In the data rows, the value 128 means zero.
Some points, one per row:
[186 109 205 109 224 128 186 147 147  89 128  32 167 109 128  32]
[205 128 128  89 109  89 224 147 167  89 109  89 109  70 186 109]
[186 128 128 147 147 147 147 128 167 128 147 147 147 167 167 109]
[109 167 128 167 128 167  89 147 128 186 128 167 128 147 128 167]
[109 128 167  89 109 109 147 109 109  70 128 109 128  51 128 109]
[167 147 167 128 186 147 147 128 147 128 128  70 128  89 128 109]
[167 167 147 147 186 147 128 128 186 186 167 128 147 128 167 167]
[ 89 128  51 128  12 128 109 128 109 109  89 205 109 167 109 147]
[167 109 109 128 128 128 147 128 147 128 128 147 147 186 147  89]
[205 109 109 147 128 128 186 109 167  89 128 128 128 147 167  70]
[ 32 128 128 128  89 128  32 109  70 167 128 167 128 128  70 186]
[ 51 128 128 147 128 147  51 128  89 167 128 147 128 147  89 167]
[167 109 186 147 224 147 147 109 167 128 167 109 167 128 167  89]
[205 109 128  89 109  89 224 128 167  70 109  89 109  89 186  89]
[128 128 109 167 186 147  70 109  89 147 128  89 109 128  89 109]
[ 89 109  89  89  32  89 147 109 109  89 109 167 109 109 109 128]
[ 70 128  70 109  12 128 109 128  89 109  89 224 109 186 109 147]
[128 147 128 128 109 128 128 147 128 128 128 147 128 128 128 147]
[109 128 109 109  70 109 147 147 109 109  89 147 109 128 128 128]
[ 12 128 128 128  89 128  32 109  70 147 147 167 128 128  70 205]
[ 70 109  70 109  12 109 128 128  89  89  89 186 109 167 109 128]
[ 51  89  89  89  12  89 147 147  89  70  70 167 109 128 109 109]
[ 32 147 128 147 109 147  32 109  70 147 147 167 128 128  70 186]
[205 109 147  89 186  70 186 167 186 167 128  12 109  70 205 109]
[147 167 128 128 109 128 128 128 147 147 128 147 109 109 128 186]
[147 128 167 109 186 109 147 128 147 128 128  70 128  70 147 109]
[128 128 147 128 167 128 128 147 147 147 109  89 128 109 147 128]
[147 109 147 128 186 109 128 147 128 147 147  89 147 147 147 109]
[ 89 128  51 128  12 128 109 128 109 128 109 205  89 167 109 167]
[167 128  70 128 109 128 128 109 128 128 109 147 109 147 109 109]
[167 128  89 109 128 109 147 128 128 109 128 128 128 128 128  89]
[128 147 128 109 128 109 128 128 128 147 128 109 109 109 128 147]
[ 89 128  70 128  12 128 109 109 109 128 109 205  89 147 109 167]
[186 147 205 186 224 167 147 128 167 128 186 128 186 128 147 128]
[ 70 128 128 147 147 147  51 128  89 147 128 147 147 147  89 128]
[128 128  89  89  89 109 147 128  89  89  89 109 109 128  89  70]
[109 147  70 128  32 128 128 128 109 109 109 205  89 147 109 147]
[109 147  89  89  51 128 147 128  89  70  70 128 109 128  70  89]
[ 89 128 147 128 147 128  89 109 109 128 128  89 109  89  89 128]
[128 167 147 167 167 167 109 128 147 186 167 147 147 147 128 205]
[ 12 109 128 128  89 128  32 128  70 147 128 167 147 167  70 167]
[167 147 128 109 128 109 147 147 128 128 109  89 109  89 128 147]
[128 147  70 128  70 128 109 109 109 109 109 147  89 147  89 128]
[167 128 109 109  89 109 167 128 147 109 109 128 109 128 167 109]
[147 147 147 147 147 147 128 128 147 147 128 109 128 128 128 128]
[147 109 147  89 109  89 167 109 147  89 128 109 128  89 147 109]
[186 128 186 128 224 128 186 147 167 147 147  51 167 109 167  89]
[ 89 128  70 128  32 128 109 128 109 109  89 186 109 147 128 147]
[ 89 109 147 109 147 128 147 147 128 128 128 109 147 128 128 128]
[186 128  89 147 109 147 147 109 147 128 128 167 109 167 147 109]
[186 128 205 128 224 128 167 128 167 128 186  89 186 109 167 109]
[128 128 167 167 186 147  89 128 128 147 167 147 147 147 128 128]
Here are 12 more points, each followed by its number:
[186  89 147 109 205  89 167 147 109  89  89   0  89  70 109  12] 0
[167 147  89 147  70 128 147 128 128 109 109 167  89 109 128 147] 1
[ 89 147 147 147 147 147  89 147 128 167 128 147 167 167 128 147] 2
[ 70  89 128 147 147 147  70 128  70 147 109 109 128 167  89  89] 3
[109  70 167 128 186 128 128 128 109 109 147  89 167 167 128  51] 4
[128 128 167 128 167 128 128 128 147 167 167 128 167 147 147 147] 5
[109 147  70 128  32 128 109 109 109 109 109 205  89 147 109 167] 6
[167 147 147 147 147 128 147 128 147 147 167 167 167 186 147 109] 7
[167 109 128 147 147 147 167 109 167 128 128 147 147 167 167 109] 8
[128 109  89  89  89  89 128 128  89  89 109 109 147 147 109  51] 9
[186 128 167 128 186 109 167 147 167 147 147  70 147  89 167 128] 10
[ 51 128 128 147 128 147  70 128  89 147 128 147 128 147  89 147] 11
Which of these numbered points is nearest to each point below, ignoring the 3 directions in which the first points spread most? Its number follows each.
[167 109 109  89 128  89 167 128 109  89 128  89 128 128 128  51] > 9
[128 167 128 147 128 147 128 147 128 147 128 128 109 109 128 186] > 1
[205 109 224 109 244 109 205 128 186 109 186  51 186  70 186  89] > 5
[147 128 128 147 186 147  89 109  89 128 128  70 109 128  89  89] > 0
[ 89 109 147 128 128 147 109 147 128 167 128 128 147 167 128 147] > 2
[109 128 109 167 167 147  70 109  89 147 128 109 109 147  89 109] > 0
[109 109  89  70  51  70 167 128 128  89  89 128 109  89 128 128] > 10
[128 167 128 147 147 128 109 128 128 147 128 109 109 109 109 147] > 1
[147 109 167 128 186 128 147 147 147 147 128  89 167 128 167  89] > 2
[ 89 128  70 128  32 128 128 128 109 109  89 186  89 167 109 147] > 11
[109 109 167 128 167 147 128 147 147 147 147 128 167 167 147 128] > 2
[128 128 147 147 167 147 128 167 147 167 147 128 147 147 147 128] > 2
[147 109 109 128 128 128 147 128 128 109 128 147 147 186 147  70] > 4
[186 128 186 147 224 147 167  89 186 109 167  89 167 128 167  89] > 8
[109 128  70 109  89 128 109 128 109 109  89 147 109 147  89 109] > 11
[ 70 128 128 147 147 147  70 128 109 147 128 128 128 128  89 147] > 11
[128 128 128  89  89  89 147 109 128  89 128 128 109  70 128 128] > 6
[ 70  89 128 128 147 128  89 128  89 128 128 128 147 167  89 109] > 4
[ 70  89 109 128 128 128  89 128  89 128  89  89 109 147  89  89] > 3
[244 128 224 128 255 128 205 109 205 109 186  51 167  70 186 109] > 6
[128 128  89  89  89 109 128 128 109  89  89 128 128 147  89  70] > 9
[147 147 167 147 186 147 128 128 147 167 167 128 167 147 147 147] > 5
[128 167 128 167 147 147 109 147 147 186 128 147 128 147 128 186] > 10
Here are 12 other points, each followed by its number:
[186 109 205 109 205  89 186 147 167 109 147  32 167  89 186  70] 0
[128 128  70 109  51 109 147 128 128  89  89 167  89 128 128 128] 1
[ 70 128 128 147 128 147  70 109  89 147 147 147 128 147  89 167] 2
[ 12 109 128 128 109 128  51 128  70 147 128 167 147 167  70 147] 3
[128 128 128 109 109 109 147 147 128 128 109 128 109 109 128 147] 4
[109 167 128 147 147 147  89 128 128 167 128 109 109 109 109 167] 5
[ 12 109 128 128 109 128  51 128  70 147 128 147 147 167  70 147] 6
[255 128 224 128 255 128 244 109 205  70 167  12 147  32 186  51] 7
[109 128  70 147  32 147 109 128 109 128 109 205 109 186 128 128] 8
[128 128 147 147 167 147  89 109 109 128 128 109 128 109 109 109] 9
[ 32 109 128 109  89 109  89 128  89 128 109 128 128 109  89 167] 10
[224 167 109 109  89 109 186 109 186 109 128 109  89  51 167 147] 11
The same question for these:
[186 147  89  89  70  89 186 109 167  89 128 147 109  89 147 147] > 11
[167 147 147 128 147 128 147 147 147 147 128 128 128 128 147 147] > 4
[ 89 128 109 128  70 128  89 147 109 147 109 167 109 147 109 167] > 4
[128 128 147 147 167 128 147 147 147 147 147 128 147 147 147 147] > 10
[ 89 147  70 128  32 128 109 128  89 109  89 205  89 147  89 147] > 1
[ 89 109 109  89  70 109 147 128 109  89 109 128 109  89 128 128] > 10
[167 147 167 147 167 128 128 128 167 147 186 147 167 147 147 147] > 0
[ 89 128 128 128 128 128 109 147 109 147 109 128 128 167 109 128] > 6
[147 128 128 128 147 128 109 109 128 109 109  70 109  89 109  89] > 9
[167 147 147 147 147 128 147 147 147 147 147 109 128 109 147 147] > 4
[128 109 109 109  89 109 147 147 128 109  89 128 109 128 128  89] > 8
[167 128  89 147 109 147 128 109 128 109 109 167 128 167 128  89] > 9
[147 109 167 147 186 128 128 128 128 128 147  89 147 128 147  89] > 8
[167  89 109 147 128 128 167 128 147 128 128 128 147 167 167  70] > 6
[167 128 205 147 224 147 147 109 167 128 205 128 186 147 167 128] > 0
[255 128 244 128 255 128 244 109 205  89 167  32 167  51 205  70] > 7
[ 89 147 128 167 147 147  51 109  89 147 147 128 109 128  89 147] > 9
[186 147 205 167 224 167 147 128 167 147 205 109 167 109 167 147] > 7
[224 109 244 128 255 109 224 109 205  89 205  51 205  70 205  70] > 0
[186 109 109  70  70  89 224 128 167  51  70  89  89  51 186  70] > 1
[147  89  89 128 109 128 147 128 128 109 109 147 128 167 128  70] > 3
[186  89 205 128 224 147 167 109 167 109 167  89 205 128 167  70] > 3
[224 109 224 128 244 128 205  89 224 109 224  89 205  89 205  89] > 7
